128 stands for zero in the data rows.
Every row has a hidden score from 0 to 40. What is each row's score? 20 is about the middle. The score is a weighted sum of the row's numbers plus the product of two more (or one squared), each taken from its middle value.
[128 104 158 144 164 165 118 128 140 151  98 134 122 151 187 157 132 179
 106 133 124 143 145  59 117] 16
[119 122 135 130 133 128 171 162 128 124  97 125 125 126 136 133 125 137
  93 168 134 130 150 105  61] 17
[179 131  93 167 124 154 134 104 119 129 132 143 159 155 126 128 156 121
 132 136 148 114  90 124 127] 24
[115 108 173 133 174 136 146 126 156 173 113 121 115 134 170 180 113 154
 111 137 119 174 142  96 111] 16
[165 140 101 148 126 184  80  95 129 145 150 163 191 128 134 146 174  99
 126  65 124 119  94 134 152] 22
[ 99 125 127  74 140 126 142 139 139 107 137  96  97 108 116 113  94 129
 139 188  71 136 139 146 136] 14
[128 139 114  91 108 110 122 131 108 107 136 121 127 119 109 118 124 114
 140 134 126 124 129 160 143] 19
[117 102 145 134 156 130 169 112 140 172  36 160 118 126 159 178 124 190
 130 129 126 130 136 112 108] 31
[161 153  95 137 106 153  83 121 103 109 163 132 189 146 113 110 184  53
 165  43 185 108  92 166 153] 15
[120 110 155 157 171 179 142 105 153 118  95 129 122 139 186 175 126 172
 113 128 130 168 128 102 126] 21
[112 128 136 151 163 137 167 133 153 150 119 117 121 138 162 152 126 165
  34 125 120 138 157 111 119] 39
[135 124 149 161 146 147 122 107 148 152 127 125 126 135 119 141 135 138
 123 121 144 147 117  97 131] 24
[197 163  81 118 108 121 114 116  77  66 138 152 178 117  73  82 168  65
 196 103 140  38  98 167 151] 18
[128 105 133  89 150  63 177 168 153 116 125 113 109 124 122 131  86 145
 128 156 106 154 132 138 129] 22
[ 94 124 140 106 146 116 156 151 141 123 128 134  91 105 131 125  86 127
 111 141 101 175 171 120 112] 17
[126 142 106 133  51  87 130 153 128  62 146 119 126  81  68 126 117 109
 149 137 124 116 147 172 126] 6
[ 97 101 148 128 130 134 166 148 135 151 114 112  73 132 162 138 109 170
  79 149  98 158 166 112 100] 27
[166 147  95 138  89 150  72 122 121 113 157 137 164 125 127 125 168 124
 169 104 160 114 121 141 141] 19
[ 98 127 157 131 132 129 169 148 189 136 124  90  93 134 164 139  95 174
 100 178 105 160 158  96 113] 26
[ 54 119 137  88 131 105 192 161 153 104 116 109 101  66 125 120  54 173
 121 119  66 155 134 128 125] 23
[144 133 129 146 129 148 106 104 137 152 134 139 152 164 137 131 146 119
 130 105 161 131 113 123 138] 22
[140 136 129 150 116 161  94  66 133 145 133 142 192 147 155 148 169 129
 141  90 170 125 150 120 151] 23
[202 139  78 125 114 128  87 128  84 115 151 131 157 128 112 108 171  79
 157  91 159  94  96 156 144] 21
[121 123 152 233 138 200 125  70 142 169  92 151 133 150 168 178 127 129
 129 107 167 137 111  97 123] 32
[128 132 145 158 125 166 113 117 136 145 129 138 149 190 134 166 152 132
 111 113 156 135  83  93 126] 26
[164  80 155 156 131 158 118 121 132 180 106 160 137 190 144 165 155 129
 115  99 136 130 115 112 119] 24
[159 147  76 140 114 153  73 106 119 124 150 139 151 143 121 130 157  76
 144 125 155 117  34 145 156] 20
[109 126 119  77 122  36 130 176 123  80 134 119 119  80  82  91 107 127
 123 142 106 120 149 141 115] 3
[157 148  83 131  88 132 118 119 114 123 164 163 175 135 109  99 147  59
 165 103 173 107  83 156 170] 17
[118 156 129 119 136 127 137 149 129  90 164  53 108 127 118 104 109 131
 105 169  83 137 149 124 126] 28
[118 130 123 101 121  82 129 145 116 112 162 112 121  95 114 103 114 124
 139 145 117 121 129 158 128] 18
[132 136 107 123 111 126  99 129 113 111 127 128 138 126 114  96 148 120
 166 121 144 107 119 129 151] 18
[166 135  87 104  86  93 120 152  20  85 185 107 146  99  90  55 140   0
 154 134 132 103 117 201 141] 17
[153  97 149 167 145 183 126 116 140 198  95 171 157 141 165 182 159 138
 110 122 153 130 125  82 123] 17
[125 136 123 110  97  93 126 156  85  82 149 121 126  71  97  72 117 112
 175 140 123 114 142 168 125] 15
[124 132 103  75  47  73 140 153  64  92 132 116 128  61  19  56 122 117
 142 165 128  89 122 182 119] 22
[111 104 167 165 191 140 164 126 158 124 101 121 119 143 163 172 116 151
  87 138 118 133 131 107 112] 24
[125  57 160 140 140 126 150 129 150 137 108 155 120 125 141 158 122 142
 122 135 129 135 153 100  85] 11
[ 97 129 116 132  86 102 134 162 109 134 132 111 110  98  50 101 111 123
 157 130 109  98 156 182 119] 11
[141 126 139 160 126 158 119  52 136 172 123 151 142 156 184 177 161 133
 129  96 167 130 102 109 129] 29
[156 123 146 191 131 168 107  61 127 148 121 175 158 118 135 162 139 132
 131 112 152 128  89 122 132] 20
[135 133 104  99  91  97 116 131 127 113 137 162 150  76 102 106 126 111
 184 124 133 111 120 195 141] 10
[139 157  88 147 109 155  83  94 119 131 152 153 171 163 123 123 151  69
 169  62 155 120  62 154 127] 8
[139 102 147 165 125 136 128  90 140 225 127 148 136 138 161 165 140 145
 112 115 139 141 115  76 125] 33
[138  84 132 186 148 196 135  98 145 176 101 150 141 158 169 166 147 123
  97 126 147 134 125 108 131] 23
[ 95 123 174 144 184 130 158 134 140 135 124 111 115 137 128 141 113 157
  89 145 107 151 155  93 105] 21
[117 120 173 139 177 145 173 138 143 140 128 126 104 136 151 163 126 137
 103 132 127 154 149  66  99] 22
[180 116 134 210 123 134 111  48 125 159 102 166 155 153 165 190 202 132
 129  86 199 127  98 104 129] 33
[137 139  98 134  84 172 116  57 106 136 146 165 199 163 123 132 182 112
 148  94 169  92  89 129 149] 29
[118 166 131 127 145 122 123 169 126 101 152 106  99 126 127 113 115 139
  67 177 104 131 138 127 123] 21
[ 99 110 172 151 159 132 141 100 167 156 116 137 112 135 130 157  88 162
 130 115 109 154 126 127 151] 22
[132  94 132 165 151 149 141  99 141 184  72 151 134 165 182 136 133 154
 102 122 160 131 133   2 104] 32
[103 128 141 129 179 110 155 147 161 147 125 123 105 122 136 135  50 185
 119 141  98 159 137 120 118] 24
[107 133 110 125 130  98 131 135 122  88 140 129 120  86 100  82 110 125
 146 143 103 127 139 130 136] 17
[102 129 146 100 147 120 142 183 144 118 133  73  94 117 128 117  84 146
 121 165  88 143 172 133 120] 15
[ 78 111 153 123 173 125 135 165 139 126 125  84  78 118 122 129 106 134
 105 185 124 148 122 122 116] 26
[124 118 158 150 169 147 135  96 157 166 123 128 129 150 200 132 129 148
 120 117 129 176 122 122 128] 16
[127 112 144 157 150 159 140 122 142 149 106 130 124 163 175 140 130 142
  77 131 130 119 141  97  80] 26
[121 124 154 144 157 143 142 105 171 155 116 137 118 127 188 170 107 160
 138 127 121 151 129 123 133] 18
[103 171 129 108 137 120 139 139 134 103 165 101 101 124 120 114 114 128
 125 133  73 143 120 145 142] 20
[154 146 114 162 127 144  87 119 129 125 131 142 180 141 118 127 159  99
 142  99 153 106 125 123 142] 15
[ 96 114 148 100 140 100 175 163 133 105 104 105 117 109 123 120  69 143
 124 162 111 132 163 133 105] 16
[101 128 136  70 142 104 166 176 135 109 134 129 114  96 128 118 114 131
 121 139 100 141 162 146 126] 17
[195 136 115 117 119 141 108 101 100 119 137 145 166 145 102 110 211 117
 145 115 178 114  98 128 140] 19
[107 141 125 117 151 117 144 184 141 108 144  65  82 115 115  96 114 126
 113 168  84 142 144 127 137] 20
[122 163 107 138  76 141  86 129  93 125 125 128 176 137 103 112 169 150
 150  59 165 108  96 140 161] 28
[116 127 159 141 186 132 160 144 162 136 125 101  99 146 140 150 106 165
  79 139 126 179 143  94 102] 25
[120 136 156 123 132 126 150 153 127 101 132  72  93 127 125 117 121 128
  92 169 122 136 159 108  95] 34
[163 140  61 133 122 141 116 101 128 125 151 155 158 130 115 124 179  82
 157 111 119 111  99 152 163] 21
[126 122 147 176 164 149 126 108 174 172 126 130 127 177 197 160 126 138
 107 116 129 142 116  94 132] 24
[102 126 111 109 127 113 120 140 125 113 130 128 125  94 101 125 118 127
 169 131 117 124 128 161 144] 13
[113 127 163 129 175 128 157 154 152 137 129  66  60 130 143 134  83 161
 113 152 106 146 157  91 124] 22
[139 139 122 116 106 109 120 136 110 108 145 125 132 126 118 125 133 121
 153 130 136 116 127 153 132] 19
[123 105 157 162 153 169 142 116 159 158 117 124 109 158 172 155 120 149
 119 138 129 166 127  92 120] 25
[ 98 114 157 130 189 128 151 139 152 159 116 118  93 132 143 154 109 162
  61 131 112 152 154 106 109] 27
[112 122 167 131 175 142 145 129 135 188 113 109 113 160 174 167 125 139
 157 144 127 147 133  71  91] 11
[120 119 154 138 146 128 153 119 155 172  52 139 121 123 165 154 119 140
 128 145 128 140 150 116 107] 9
[131 154 114 146 109 150  95  99 126 143 124 140 165 132 146 137 154  76
 147  47 154 125 103 131 154] 19
[124 116 160 157 139 153 133 111 158 144 109 131 125 126 192 200 125 137
 111 127 130 135 127 111 123] 24
[139 125 153 178 139 164 134 102 138 176 100 142 131 160 158 160 140 136
 119 123 160 146 127 117 125] 16
[149 145  96 130 122 136  99 124 110 122 147 129 142 140 121 116 163 100
 149 132 149 124 107 136 133] 18
[174 182  56 109 114 126  80 138  99 110 197 125 178 106 111 118 171  74
 180 137 138  96  79 170 123] 9
[104  97 167 122 143 119 137 125 166 164  99 127 114 155 157 147 120 154
  77 134 125 154 132  98 120] 26
[ 75 131 161 123 153 118 162 165 150 124 130  51  71 133 153 130  87 173
 119 157  85 161 200 122 125] 26
[123 134 128 111 109  78 130 152 121 111 136 118 122 109  86 109 107 126
 156 142 116 103 141 159 126] 12
[134 141 123 130 116 134  84 121 111 116 157 130 138 133 125 130 147 100
 142 120 144 120 100 142 140] 23
[124 118 182 186 175 169 158 122 161 149  94 126 110 178 169 172 128 170
  77 140 134 144 137 118  60] 27
[168 132  94 100  36  98 115 138  64  93 158 126 161 119 103  35 169 119
 207 121 161 100 109 171 142] 20
[169 152 115 137 125 117 108  78 127 140 133 143 178 148 141 126 166 116
 146 132 177 127 129 127 148] 17
[122 129 155 123 135 125 134 158 123  98 128 100 125 127 126 127 122 132
  56 145 122 133 173 101 105] 27
[129  79 148 189 142 157 141 108 162 194 107 148 133 173 162 170 146 158
  94 129 151 143 128  98 122] 30
[149 113 140 169 131 147 122  94 124 163  91 198 159 162 138 153 151 136
 126 105 193 130 109 111 125] 21
[ 95 122 145 119 163 120 151 153 168 138 130 126  74 127 159 134  83 194
  89 130  95 170 151  99 101] 26
[110 117 125  36 116  79 171 163 110  79 108 114 107 106  80  95  98 132
 140 155 111 113 175 145  93] 17
[101 123 152 105 133 113 168 162 174 127 119  98  28 104 144 133  66 171
 127 163  54 163 147 130 119] 22
[113 117 177  99 170 105 172 159 166 136 127 108  88 121 138 125  56 171
 118 147  36 130 155 134 123] 23
[189 154 117 126 100 132  90 127 127 103 180 134 165 127  90  89 192  81
 163 102 138 108  97 158 188] 17
[118 110 136 148 174 166 138 118 160 117 113 128 124 141 188 181 110 153
  85 129 127 159 134 120 124] 25
[168 143 138 157 124 136  52 122 122 139 157 139 170 175 128 129 190  83
 152 102 143 124 110 132 135] 19
[145 136  87 122 136 126  30 134  96  94 197 135 153 119  84 109 172  89
 177 115 149 103 101 143 168] 16
[ 91 125 160 113 149 103 160 167 171 126 125  96  65 105 130 131  71 166
 103 142  64 151 166 128 119] 21
[ 98 127 170 127 144 122 170 143 153 134 127  88  96 125 136 136  94 167
 104 131 114 161 169 114 127] 26
[128 122 158 181 143 155 143 106 133 164  95 126 141 133 169 141 148 161
 129 125 162 146 129  97 107] 18
[107 124 126  80 130  77 143 157 124  84 127 127  92  79 104 141  93 137
 147 143  89 127 140 175 126] 14
[112 130 144 133 171 144 128  95 132 146 135 126 111 157 144 167 116 157
 129 100 109 129 101 127 154] 27
[103 121 129  61 134  86 151 157 128 103 117 111 130  69 104 107 113 131
 135 167 116 135 170 157 120] 15
[ 93 112 135 133 138  87 151 196 129  92 113 121  87  70 118 124 111 140
 139 186  74 132 158 156 127] 13
[ 97 132 130 114 141  86 132 160 128  89 137  98 118 100 119 100 109 128
 128 125  84 131 150 150 130] 14
[129 157 120 124 110 125 108 128 115 118 147 126 144 126 134 116 142  97
 138 122 129 124 121 147 136] 17
[117 132 110  35  92  87 131 140 111 115 137 113 117  71  73 108 127 128
 137 142 125 111 155 189 114] 28
[122 129 116 107 114  78 106 134 106  90 131 147 132  81 103 106 114 108
 150 124 128 119 130 213 149] 13
[178 183  90 137  64 145 133 129  78 113 147 158 208 147 104 112 204  76
 217 100 156  58   0 144 172] 20
[139 131 167 165 148 182 132  92 139 180  84 160 130 171 167 156 133 149
  78 120 171 133 127  95  77] 17
[102 117 133  97 135 115 143 165 130  97 117 115  82  89 116 110  99 134
 134 157 100 141 185 135 125] 16
[ 89 111 139 124 145 112 151 165 135 127 116 108 104  31 110 110 108 128
 138 145  63 133 133 155 126] 12
[104 122 109 106  97  96 138 185 106 129 126 125 122  40 101  85 118 116
 147 165 124  88 141 137 119] 17
[ 98 125 154 122 181 125 184 156 169 128 127  64 113 114 130 134  81 126
  92 165 109 172 163 124 124] 19
[153 136  94 125  40 128 112 122  93  90 144 140 158 124 100 104 130 109
 177 119 169  75 107 161 133] 16
[126 103 171 160 157 143 157 128 164 165 125 127 113 163 129 147 127 178
  83 136 130 158 150 107  77] 25
[158 141 127 156 104 186 107  51 129 138 138 190 176 168 137 143 176 128
 151  93 181 120  86 128 143] 24
[138 121 138 159 132 158 117 102 136 152 122 146 134 161 157 161 137 136
 130  95 157 131 101 117 144] 26
[156 104 133 193 126 205 108  95 129 170 101 151 170 171 140 182 166 134
 126 135 172 125 106 103 128] 20
[148 159   6 104  56 115  83 136 113  70 151 127 126 122  60  62 133  44
 158 125 150 127 103 160 161] 17
[121 129 111  89 124 103 131 145 118 125 136 124 120  86 107 107 103 121
 140 143 115 127 153 143 136] 18
[184 167  67  95  92 131  80 157 113  76 154 111 148  95  79  80 137  63
 135 131 136  87 122 162 147] 15
[144 116 152 131 140 159 124  47 129 157 116 149 155 175 183 216 134 148
 119 119 153 130 123 101 130] 28
[100 127 129 134 147 166 134 128 148 175 126 130 111 140 133 138 114 193
 125 110 119 160 124 129 144] 24
[ 73 126 131 118 143  90 111 154 141 107 125 115  77 131 126 112 103 131
 129 179  81 133 184 140 125] 26
[ 59 121 155 116 169 107 173 149 138 127 126  84  86 128 144 132  76 168
  97 149 109 145 145 126 125] 27
[107 133 130 104 130  97 152 170 128  84 133 100 103 112 119  96  77 127
 137 140  80 132 158 152 132] 16
[159 127 148 221 130 141 122  91 132 175  85 200 165 148 159 124 142 146
 109 113 155 121 123 107 108] 15
[125  92 139 159 121 165 100  39 123 147  81 146 159 171 160 157 174 141
 128  89 138 118 103 129 132] 29
[ 75 116 136  99 140  78 156 129 139 110 127 118  63  70 111 109  49 138
 130 155  58 146 126 149 119] 17
[179 159  67  96 118 109 115 141  53  87 145 112 139 100 114  83 131  51
 153 132 145 108 111 159 141] 1
[123 125 129  77 129  58 155 173 126  96 126 109 114 101 109 121  76 128
 132 143  98 124 176 156 117] 17
[ 75 126 173 131 189 128 168 150 156 133 128  83  75 132 161 130  91 184
  37 159  96 197 167 108 121] 24
[151 130 129 157 126 106 109  65 140 188 123 162 151 167 146 162 150 141
 124  87 145 138 126 102 132] 31
[ 99 139 158 179 142 155 122 117 175 141 135 124 108 146 147 156 123 144
 128  98 114 148 106 128 152] 27
[142 135 106 104  66 106  97 126  85  96 152 159 150 123  81 114 139  96
 167 126 144  69 129 157 134] 13
[123  75 169 139 146 132 148  99 145 186 108 140 121 136 138 164 114 169
 143 130 112 140 135 121 131] 27
[123 126 113  99 102 103 150 167 100  81 125 116 120  18  34  42 106 120
 147 145 120  84 144 155 136] 24
[138 175  56 128 102 125  42 123  98 120 148 147 186 147 102 107 209  70
 155 115 119  90  69 145 175] 11
[143  91 181 137 136 160 134  88 145 146 114 154 133 162 165 190 127 135
 112 124 140 153 124 123 118] 26
[ 95 127 126  83 127  81 152 162 127  95 126 118  89  48 107 117  73 130
 141 162  87 130 122 144 116] 13
[118 118 164 124 135 125 156 136 125 117 110 115 127 126 131 130 124 168
  75 178 131 131 178  61 106] 25
[139  93 156 171 133 151 131  79 139 216 101 126 121 192 152 179 138 156
 120 114 147 129 124  78 101] 32
[ 88 126 136 125 176 106 148 143 151 118 134  85  61 104 130 122 101 146
 117 150  79 161 156 131 123] 23
[102 122 129 129 134  97 131 133 129  90 124 115  97 103 115  96  78 136
 135 161  94 134 169 170 119] 21
[135 154  99  51  52  85 113 162 100 102 145 122 140 107  94 114 135  68
 144 151 136  88 140 157 133] 12
[142 134 106  98  63 101 117 121 113 118 145 122 150 113 102 108 142 116
 149 128 147 109 130 156 135] 21
[121 129 161 133 156 132 172 142 147 137 126  69 119 141 164 179 103 129
  89 175  86 145 155 110 106] 20
[117 129 118  68  83  89 137 174  97  91 129 122 129  70  86  92 110 113
 147 130 122 125 145 158 128] 15
[160  55 160 177 141 188 134  84 143 159 114 154 128 149 171 178 144 147
 103 122 153 126 129  73 110] 33
[115 127 182 125 219 125 168 154 169 134 128  81 122 128 151 140  91 142
 120 153  77 194 137 122 130] 2
[175 197  73 130  14 129 119 131  64 104 180 162 176 134  96  79 173 125
 110  64 137 111 120 153 179] 27
[140  79 193 148 152 171 123 119 149 190 110 135 137 191 174 174 134 143
 100 125 131 122 130  45 125] 26
[ 72 121 129 129 172 122 163 153 138 126 128 119 102 126 137 132 111 142
  93 145 106 182 186 129 114] 20
[129 135  99  95 121 115 123 143 118 119 126 127 126 109 130 116 127 135
 156 135 128 116 127 158 144] 20
[139 129 135 156 137 115 111 104 133 163 128 137 128 153 149 142 154 129
 126 118 149 141 113 105 138] 24
[132 137 115 117 124 109 119 149 117 130 156 123 133 112  90 114 126 116
 166 136 130 116 126 134 133] 15
[193 125  97 116  69 127  75 131 113  85 140 127 145 125  93  86 185 101
 182 116 144  97  81 185 169] 20
[100 128 117 109 150  88 134 146 132 111 143 122  88  99 122 109 101 126
 136 137  57 145 138 150 162] 16
[134 142 113 108  63  88 101 126  99 103 144 133 144 101  87 101 137 102
 156 124 151  83 126 150 135] 14
[129 129 101  45  86 112 135 163 128 100 136 101 130  74  61  53 127 109
 134 158 123  92 164 163 122] 25
[128 129  90 107  82  98 125 145 132 118 139 111 130  89  73  96 124  98
 150 155 127  78 151 170 129] 13
[158  67 164 152 156 165 128  87 150 181  73 164 152 160 179 168 160 144
  90 105 165 133 122  70  82] 30
[148 131 124 128 130 180 104 117 130 169 133 151 142 143 147 154 163 117
 117 110 164 131 102 121 139] 17
[115 128 101  82 109  47 140 134 102  64 132 115 120  74 106  78  99 126
 139 157 107 115 150 156 125] 17
[116 128  96  81  96  50 151 203  91 110 131 113 125  64  93  98 124 121
 155 168 129 107 186 156  97] 13
[ 67 124 140 115 153 108 138 152 155 141 117  92  92 117 147 153  94 191
 115 151  88 178 175 121 119] 20
[106 124 143 127 156 118 146 155 144 135 117 103 122 116 135 160 105 159
  83 146 111 154 135 120 109] 23
[125 106 141 128 132 122 164 156 129 127  85 130 124 126 133 140 124 151
  25 153 133 130 154  94  31] 26
[137 156 102  94  76  60 113 147  82  95 137 122 138 100  85  65 129  78
 161 142 131  87 148 180 128] 12
[119 134 107 110 114  89 121 139 123  89 160 126 121 103  86  88 124 113
 160 150 118 119 139 160 143] 14
[184 145 108 144  93 127  77 113 102 131 146 160 164 159 121 131 187 135
 142  95 172 101  88 157 135] 25
[130 179  48 117  90 113  81 127  89 194 171 114 136  78  64  75 129  80
 200 131 129 127 123 152 145] 5
[ 66 124 135  73 160  97 157 131 155 114 123  86  75  93 127 116  73 158
 127 180  80 162 194 126 122] 18
[135 131 132 148 127 141 106 138 135 130 131 149 134 147 155 118 142 126
 124 122 150 139 104 113 129] 22
[ 91 113 124  96 129  46 137 161  97  98 107 123 103  77 114 105  98 128
 132 150 115 126 168 177 137] 16
[130 103 166 157 135 149 153 122 154 118  80 127 121 124 154 193 128 175
 110 130 128 145 155  49 116] 28
[125 121 157 134 157 181 130 113 144 173 124 131 126 150 170 156 131 138
 107 119 135 151 124  85 130] 14
[137 128 129 169 116 177  55  71 124 199 126 173 172 151 127 160 154 130
 142  78 135 114 102 122 151] 19
[113 123 162 154 161 145 187 136 149 128 127 107 110 138 150 154 118 170
  26 148 122 155 145  89  95] 35
[123 122 158 153 171 138 167 136 131 156 117 113 114 156 140 163 121 160
 101 142 123 169 158 146 103] 13
[124  83 159 130 143 121 202 134 130 145  57 159 127 116 150 158 125 138
 108 126 138 134 158  93  55] 23
[145 142 118 133 121 146  84 101 126 136 138 137 166 137 129 132 146 118
 133 130 159 128  97 127 136] 19
[135 138 126 147 112 172  87 106 114 191 133 181 178 117 151 157 138 119
 140  99 149 110  87 128 168] 17
[159 115 122 187 131 176 129  49 132 116  96 195 169 185 159 169 166 133
 113 127 165 124 113 113 111] 29
[125  51 152 139 156 135 156 120 137 160  83 173 118 130 177 180 108 151
 133 129 110 147 139 121 123] 21
[152 187  98 143 111 148  62  81 129 142 142 157 138 161 129 135 170 104
 131  70 168 122  62 138 160] 24
[128 127 148 141 151 155 113  96 139 165 127 139 138 138 156 146 141 130
 114 102 137 144 111 112 131] 20
[ 96 132 131  84 136  82 147 167 127 128 142  77  95 105 124 117  81 139
 124 160  86 155 132 157 127] 18
[108 109 166 151 167 155 146 131 175 143 106 116 105 140 172 160 122 137
   7 150 124 127 131  53  88] 32
[130 136 125 154 121 168  94  85 130 148 140 165 172 162 145 135 156 116
 135  77 130 129  94 124 147] 20
[116 125 172 148 180 132 141 135 174 144 120  99  92 151 177 136 128 171
 112 137 118 173 140  79 105] 25
[146 115 138 103 138 105 168 168 134 124 128 109 100 114 116 119  87 137
 131 162  31 144 159 158 125] 7
[105 124 155 120 152 113 153 155 161 127 134  63  88 127 143 131  76 174
 116 159  82 151 154 122 123] 24
[143 147 130 165 115 128  93 123 128 148 139 149 214 130 137 167 164 123
 147  17 169 127  91 131 174] 30
[170 151 125 135 120 139  87 124 122 129 132 136 135 133 129 128 142 109
 140 122 145 124  93 134 140] 14
[ 88 116 154 104 131 101 203 149 129 107 115 123  87 108 116 114  81 159
 135 185  99 131 170 130 114] 19
[157 151  84 143 100 148  94  96 121 130 145 154 169 178 128 131 161  71
 172  47 152 115  99 136 173] 20
[ 50 122 146  98 133 126 130 152 165 120 127 101 122 128 132 126 151 167
 114 173  75 135 158 144 128] 11
[143 126 134 160 105 130 105   0 123 132 125 169 185 174 137 134 166 130
 145  48 214 105 108 116 144] 29
[113 139 130  58 126  83 145 172 126  98 129 122  72  72  96 103  57 134
 137 107 114 115 205 165  95] 20
[182 148  92 138  92 150  51 117 122 135 160 174 187 160 116 127 135 111
 165  55 132  84 133 144 195] 26
[139 146  77  95  98  91 129 169  94  69 139 109 144  97 162 115 131  94
 160 140 128  97 142 159 131] 15
[118  73 164 133 145 130 163 125 130 131  58 160 122 128 182 132 106 150
 135 135 120 147 132 114 130] 14
[132 101 162 157 139 170 141 122 147 173  77 133 122 156 198 143 137 166
  39 133 140 149 134  91  70] 26
[151 135 112  81  75 101 108 151  63  75 137 115 137 100  78  69 135 100
 145 136 139 111 132 165 141] 18
[125 136 124 156 129 166 121 114 131 168 132 136 151 145 138 145 148 125
 130 118 135 133 112 123 143] 18
[127  88 144 133 136 124 171 133 132 135  73 140 122 124 131 134 124 154
 100 161 134 130 146  96  68] 22
[154 136 132 163 138 186 105 103 139 123 131 134 150 151 159 141 151 125
 124 116 136 135  88 108 133] 22
[137 143  64  80  54 127 103 131  78  93 164 112 136 103  86  74 136  70
 156 143 127  65 132 136 121] 19
